M =
87, 165, 87, 109, 186
65, 151, 65, 108, 152
125, 58, 125, 155, 149
37, 187, 37, 97, 183
198, 147, 198, 148, 182
145, 158, 145, 170, 90
Indices start at 0.
row 0 col 0 = 87
row 2 col 2 = 125
row 3 col 4 = 183
row 4 col 1 = 147
row 2 col 0 = 125
row 1 col 1 = 151
row 3 col 0 = 37
row 0 col 1 = 165
row 5 col 0 = 145
row 0 col 2 = 87
row 1 col 3 = 108

x = 117, 200, 154, 203, 109, 138, 175, 129, 240, 107, 230, 109, 110, 130
x[0]: 117
x[3]: 203
x[8]: 240
x[11]: 109
x[1]: 200
x[13]: 130

m =
[[116 129 140 101  79 111 135 113 191 111 116 153 117 148]
 [102  92 127 160 175 118 136 132  28 109 145 235 132 143]
 [ 87  97 136 132 130 143 100 140  82 121 104 214 119 150]
 [101 111 145 143 176 144  87 109 127 136 104 130 211 150]
 [136 111 122 202 121 127 182 152 168 137 145 171 170 123]
 [131 107 109 114 241 137 127 127  44 163 135  92  95  71]
 [159  94 142 101  24 114 141  86 123 156 152 198 226 163]
 [147 132 137 143 107  91 129 170 106 107 115 143  95  91]
 [ 93 139 125  89  93 107 125  81 113  98 148  85  93 151]]
Rows and columns are counted from 0.
(0, 0): 116
(6, 10): 152
(0, 10): 116
(4, 1): 111
(8, 10): 148
(8, 1): 139
(8, 8): 113
(2, 7): 140
(4, 2): 122
(6, 11): 198
(6, 12): 226
(0, 9): 111
(7, 8): 106
(8, 4): 93
(2, 9): 121
(0, 13): 148
(6, 7): 86
(0, 6): 135
(7, 1): 132
(7, 12): 95
(5, 7): 127
(1, 10): 145
(6, 13): 163
(4, 13): 123
(4, 9): 137
(3, 4): 176
(5, 10): 135
(5, 12): 95
(2, 10): 104
(5, 5): 137
(1, 1): 92
(8, 13): 151
(8, 12): 93

data =
57, 170, 192, 79, 131, 184, 55, 89, 70, 164
128, 104, 120, 177, 180, 127, 148, 138, 74, 74
154, 82, 82, 121, 103, 110, 94, 56, 115, 136
88, 145, 159, 82, 129, 151, 82, 115, 64, 117
228, 201, 192, 122, 180, 151, 116, 115, 61, 84
165, 204, 115, 141, 74, 90, 109, 173, 177, 87
108, 80, 113, 175, 86, 92, 95, 175, 138, 184
72, 71, 73, 149, 107, 101, 87, 127, 190, 169
120, 179, 113, 60, 77, 73, 40, 102, 174, 123
66, 93, 73, 93, 102, 134, 111, 120, 210, 189
67, 83, 125, 117, 99, 98, 135, 177, 155, 164
111, 160, 102, 133, 98, 160, 144, 183, 176, 173
data[0,0]	57
data[9,0]	66
data[:, 0]	[57, 128, 154, 88, 228, 165, 108, 72, 120, 66, 67, 111]
data[2,7]	56
data[3]	[88, 145, 159, 82, 129, 151, 82, 115, 64, 117]
data[11,8]	176
data[7,8]	190
data[2,2]	82
data[1,2]	120
data[11,1]	160
data[8,0]	120
data[10,7]	177
data[9,9]	189
data[4,3]	122
data[0,4]	131
data[5,2]	115
data[10,3]	117
data[6,6]	95
data[:, 8]	[70, 74, 115, 64, 61, 177, 138, 190, 174, 210, 155, 176]
data[8,2]	113
data[9,3]	93
data[:, 1]	[170, 104, 82, 145, 201, 204, 80, 71, 179, 93, 83, 160]
data[5,7]	173
data[11,4]	98
data[0,5]	184
data[3,8]	64
data[:, 4]	[131, 180, 103, 129, 180, 74, 86, 107, 77, 102, 99, 98]
data[6,2]	113
data[4,9]	84
data[2,0]	154
data[9,1]	93
data[7,5]	101
data[5,9]	87
data[6]	[108, 80, 113, 175, 86, 92, 95, 175, 138, 184]
data[2,3]	121
data[7,4]	107
data[:, 6]	[55, 148, 94, 82, 116, 109, 95, 87, 40, 111, 135, 144]

W =
198, 229, 67, 33
121, 143, 114, 201
Rows and columns are counted from 0.
(0, 0) -> 198
(0, 2) -> 67
(1, 0) -> 121
(0, 3) -> 33

a = 128, 182, 39, 83
a[0]: 128
a[3]: 83
a[2]: 39

arr = 31, 200, 204, 135, 204, 185, 54, 216, 114, 217, 159, 152
arr[-12]	31
arr[-2]	159
arr[-10]	204
arr[9]	217
arr[11]	152
